One turn sends every row of this set to another row. A few are shown first. Where does it send the rows asked after them?
K_104: [  6   5 -19  -4   5  -2  16   4 -27   3  23  -8  -8   8   8]
K_699: [ 10  13 -27  -4   1  16   7  23  -5  13   3 -27  16 -11  -6]
K_520: [  1  20 -44   2 -11  28   3   6  -9  20  -2 -15  -6 -15   5]
K_177: [-23  -6 -19  -1   6  11  13   0 -19   5   3  -7  15  23  -6]
K_416: [ -5  20 -36   1  -8  31   2   3 -16  23  -6 -11 -10 -10   3]
K_315: [ 10  17 -35   3 -16  38  17 -11 -27  20  25  17   8   9  -8]
K_378: [ -4 -10 -35 -13  -9  21  19 -10 -15  31  21  -1  30   1  -4]
K_532: [ 19  20 -31  -1 -11  32  -6  -9   0   1  26   2   1  18 -12]
K_866: [ 12  14 -30  -7   1  11  -1  23  -3   8  -4 -23  15  -5  -3]
K_933: [ 13  22 -37   1 -14  36  -1  -9  -7   7  31  10   4  15 -14]
K_967: [ 20   9 -30   9 -13  26   0  12 -31  11  22  18  27  15  -7]
K_270: [ 12   8 -32  -8  25  13  15   2 -13  15  -5  -5   0 -14  -3]
K_125: [ 11   4 -34   3 -19  36   7   6 -21  27  23  13  21  22  -7]
K_485: [  1  16 -45   7 -10  31   4   4  -7  20  -3 -16  -5  -7   9]
K_86: [  0   8 -23  19   1  11   7   6 -15  -3  20 -10  -9  19   8]
K_187: [-16  10 -28  10  -8  33   1  -8  -1   2   9   1  28  20 -15]
K_684: [  6  -2 -33 -11 -19  33  -2 -15 -19  39  14   4  15  18   0]
K_777: [ -8 -11 -21   2   0  15  22  10 -12   2  18 -19  -2  12   9]
K_937: [ 35  26 -42  -2  -8  22   1   0 -19  15  22  -3  12  14   4]
K_926: [ 13  19 -36  -3  -3  12  12  -3  -9   2  38  12  22   2 -17]
K_549: [ 15  11 -15 -10   0   5  -2 -18 -28   8  16  -4  28  -7 -17]
K_211: [ 18  15 -44   5   7  14  -9  12 -13  24  -1   2  -6   7   6]
K_748: [  7  10 -35 -12  19  15  12  -3  -9  11 -13  -7  -1 -13  -1]
K_173: [  4 -11 -26 -18   2   9  -8  -7 -32   6  -5   3  18  -5  -8]
K_665: [  0   2 -29  -2 -11  25  -3   3 -13 -21   5  -7  16  -9 -18]
K_843: [  5   4 -33 -16  16  12  12   1 -13  11 -13  -8  -1 -14  -1]
K_383: [ -4   7 -42  18  -1  20  24   0 -12  10  36  -1   3  13  -1]
K_307: [ -2  23 -22  -6  -6   8  -6 -22 -33  20   8   9  21  13  -7]
K_219: [  0 -12 -22   1   4  30   6 -13  -2   1  10  -8  33   1 -21]
K_702: [  5  12 -16   1 -16  35  18   6 -24  -4  11  -3  36   3 -14]
K_199: [ -6  -2 -22   8  -3   9   9  -3 -29  17  11 -15  -6  14  17]
K_534: [  1   3 -35   5  -8   5  15   2 -31  32  32  -6  11  15   6]
K_71: [ 13   2 -47   0  -5  46  18 -14  -7  23   7  -9  12  12   8]
K_611: [  1 -16 -25   0  -3  29   1 -12   4   1  14 -15  25  -3 -14]
K_404: [  3  -1 -16   3  11  21  13  -8 -23  -2   6  10  32   6 -24]
K_915: [  2   6 -10  -2  -9  19  12  -6 -32   4   7  -6  37  -3 -19]
K_887: [ 11  13 -39   4   6  19 -15  22 -11  20  -2   2  -6  10  -1]
K_309: [  0   3 -33   7 -14  46  21 -12 -30  16  11  13  18   0  -3]
K_323: [ 16   9 -46   2   9  15 -10  16  -8  23  -1   3  -3   5   3]
K_97: [  8  -2 -28 -16 -15  31  -4 -22 -17  33   8  -5   9  16   4]
K_667: [ 22   5 -20 -10   1   3  -8 -20 -25   7  20  -3  17  -8 -12]
K_506: [ 11  12 -29  -8   2  11   1  25  -3   0  -1 -20  12  -9  -7]
K_70: [ 12   0 -19  -7   9  23  16  -7 -35  10   3  18  29  10 -10]
K_220: [-12  21 -14  -3  -2   1  11  -2 -30  -6  16  -7   8  14  -9]

K_177 turns into K_383
K_416 turns into K_699
K_843 turns into K_485
Now these:
K_684 turns into K_219
K_611 turns into K_532
K_199 turns into K_777
K_70 turns into K_309
K_866 turns into K_323
K_378 turns into K_187
K_937 turns into K_173
K_915 turns into K_125

One turn sends every row of this set to another row. A few are shown first. Where does it send the rows asked after them?
K_444: [-33  -4  13  10 -10  11 -12 -17   6   6  18  -4 -12  27  12  30  -6  -2
 -37   5  18  10 -10   4  12 -10   0 -39 -28  15   7 -12  10 -21 -49 -62
  -1  12   0  26  22]
K_761: [-27   9   7   2   3   7 -12 -26  -1  -4  19  19 -18  21  13  32  12  13
 -24   8   0  18 -17  -7  22  -3  12 -30 -19  -7  23 -19  13 -35 -42   9
 -34  28  17  32  16]
K_204: [-16  18  13   0   1  -4  -8 -19  -1   9 -10   0 -15  19  25   9  -2  -6
  -6  18   5   9 -10  -6   4  31  -4 -37 -16   6  17 -39  42 -25 -35 -13
  -5  17  10  23 -17]
K_145: [-18  11  14  29   6  11   6 -13 -11  -8  21  12 -12   5  18  37  -2   0
 -41  -2  -6  -5   9  -7  12  10  11 -31 -13   5  22 -33   5 -18 -35 -47
 -17  33   0  23  23]
K_398: [ -8  -9  22   2  -1  15 -18 -30  -4  13  20  20   3  16   4   2  23   6
 -13  15 -10  22   8   6   8  17 -19  -6 -33   6  28 -27  11 -38 -34 -26
  24   8  12  48   4]
K_49: [-26   1  24   0 -20  14  -1 -22   0  13  17   2   2  13   5  19  -6   2
 -31 -12 -20   6 -22 -21  10  21  -3  -3 -34  -4  15 -14  -1 -36 -20 -30
   4   7  37  28  25]
K_835: [-28  -2  31  -1 -10  -3 -12 -25   8  15  24  14 -17  34   0  28  -6 -18
 -26   7  26  -3  -7 -10  20  -8  17 -31 -30  11  37 -12   9 -43 -49 -37
  -9   7  -1  17  -7]
K_218: [-17 -16  16   6   8  22  -6 -34  -2   6   9   3  -6  13  11  -2  16   0
 -31  -9 -16  18   7 -17 -11  15   0 -25 -21 -10  17 -27   6 -45 -28 -33
  20   7  23  32  28]
K_844: [-35   3  29 -19  -5   7   2 -35  14  21  11   2 -15  39   5  19  -6  -1
 -32  12 -21   2 -18  -9  -1  33  21  -4 -33   2  22 -30  14 -33 -40  -6
   5  10  13  11  14]
K_214: [ -5  -5  13   6 -15   7   0 -33  -4  22  23  14   5  19   1  11  14  -7
 -32  14 -12 -12  -9  -1  10  22  -3 -19 -29  -6  26 -20  13 -19 -19 -34
  32   1  13  28  22]
K_192: [-17  -2  12   0   4  -1   7  -8 -27 -15   8  17 -23  12   7  29 -12   4
 -41  -1   4  -7  -9 -19  15 -11  10 -12  -6  21  29 -23  13 -32 -39 -32
 -13  28  12  25  -1]
K_367: [-23   5  33   8 -14   3  -5 -33   7   3  20  25 -25  14   1  49   1  -4
 -21  11  13   2  11  -4  17  10 -12 -31 -34  14  19 -22  10 -39 -50 -32
 -25  16  -8  39   8]
K_570: [-19   3  25  -5  -1 -22  -1   3  -2  11   3  18 -17   1  24   7  -2  -6
   4  18   0  -2  -7  -3  10  20  10 -14 -28  14  37 -37  11 -23 -35 -47
 -23  19  23  26   1]
K_224: [-12  14  17   1  12   0 -10 -24 -11 -12   8   9  -4  39   6  25  -2  -9
 -39  -4   6   7  10 -13  11  -1 -11 -25 -19  27  17 -15  15 -29 -40 -24
  -6  36 -18  35   4]
K_917: [-32 -13  12 -10  -6   9 -11 -14   7  33  11  27  -6  25  28  -2  26  17
 -31  15  -7  18  20  -6   0  15  22 -19 -19  11  22 -31  21 -30 -32 -34
   4   0  16  44  12]
K_221: [-28   6  23  11   6   6 -26 -16 -14   5  19  14  16  27  12  28  -4   2
 -13  11  10  24 -11   4  27   4  29 -43 -16   6  25 -25  25 -11 -30 -18
  -3  16   7  24   3]
K_986: [-22   4  -6  -4   1 -21   5 -14   1   9  13   7 -13  24  37   0   6 -10
 -15   4 -10  -5  -4  10   6   7  21 -29 -27   1  29 -14  -4 -20 -33 -26
 -30  18  30  25   4]
K_159: [-39  -2  23  -8 -12   5   4 -14   5  11   0   5  -8   7  10  15  12  15
 -23  -2   2  13 -11 -10 -11  38  10   8 -15  29  28 -34  12 -53 -29 -33
  -7   6  11  24   9]
K_607: [-26   6  -2  -5   1 -12   3 -15  11  18   7   5 -14  29  33  -9  -2  14
 -19   9  -1  18  -6 -13   4   0   6 -27 -30   6  17 -16  25 -25 -55 -41
 -19  21  30  37 -16]
K_542: [-21  18  13   6 -16   5  -1 -14  -1  18   2   1  -9  29   6   6   6  13
 -35  11 -16  -1  -2   3  22  28  16   0 -12  23  21 -20  32 -20 -31 -12
  22   5  17  39  -8]
K_225: [ -4   5  32  -4 -14  11   4 -19   2  17  29  19  17  24   4  13   5  -1
 -35   3 -27  -3  -6 -16   1  26  -2   1 -34  11  30 -14  16 -35 -30 -21
   5  20   9  40  -6]
K_320: [-29  10  19  10  -7  21 -19 -26  -9   2  11  -2  -1   3   6  35  -6   9
 -30  12  14  12  -4 -21  14 -13   7 -38 -31   1  10 -30   8 -12 -31  -6
  -9  18  -2  25  10]
K_888: [-20  15  21  -1   1   8  -9 -24   5  15  -7  14 -20  13  26  15  -8 -17
   3  15  -2 -10  -7  -4  -7  18  17 -35 -39   2  37 -43   9 -31 -40 -22
 -13   7  15   8  -5]
K_15: [-41  -2  17  21  -2  19  13 -23   9  18  14  21 -25  25  10  36  14  14
 -23  10  21  13  -8   0   2   0   0 -44 -23   1  18 -21  29 -43 -49 -48
 -17  16  13  23   6]
K_781: [-33  10  27  22   9   9 -25 -18   7  -8  28  18  10  30  15  24   6   4
 -19  10  -7  17   1   2  16   0  10 -22 -29   4  13 -12   4 -25 -55 -25
 -32  26   3  43  13]
K_269: [-13 -11  34  -8  -7   9  -2 -16   1   8  17   1 -13  28  12  17  15   1
 -31  -5 -18  24   2  -5   0  36 -13 -13 -19   5  13  -6   7 -58 -23 -28
  -4   9  22  48  11]
K_813: [-42  -3  -5  -3   0   6   0 -38   4  31  16  23 -12  27   4  -6  12 -18
 -30   2 -14   3   9   2  24  15   4  -2 -30  14  18 -33  15 -28 -42 -31
  23  13  18  22   4]
K_796: [-24   8  13  25  20   8  -4 -24 -12   0   8  29 -11  42  17  29  -2 -12
 -14 -12   2   4   3   7   9   0  -4 -19   0  13  31 -42  21 -26 -40 -40
  -3  34   5  29  10]
K_172: [-31  -3   8  -6   8   3   0 -36  -5  24  -4  12 -15  27  16  15  22  -9
 -22  12 -17  17   2  -7   2  28  12  -9   0   9  27 -28 -18 -33 -27 -20
  -9   8  27  31  28]
K_500: [-31  15 -12  -8   2  -1  -7 -30  -3   4  -4   6 -29  38  36   7 -11  -2
 -15  -2   3   8  -8   4   7   6 -17 -23 -35   6  16 -32  23 -27 -39 -25
   2  13  26  17  -9]

K_888 turns into K_204
K_796 turns into K_15
K_542 turns into K_813
Now these:
K_398 turns into K_218
K_320 turns into K_224

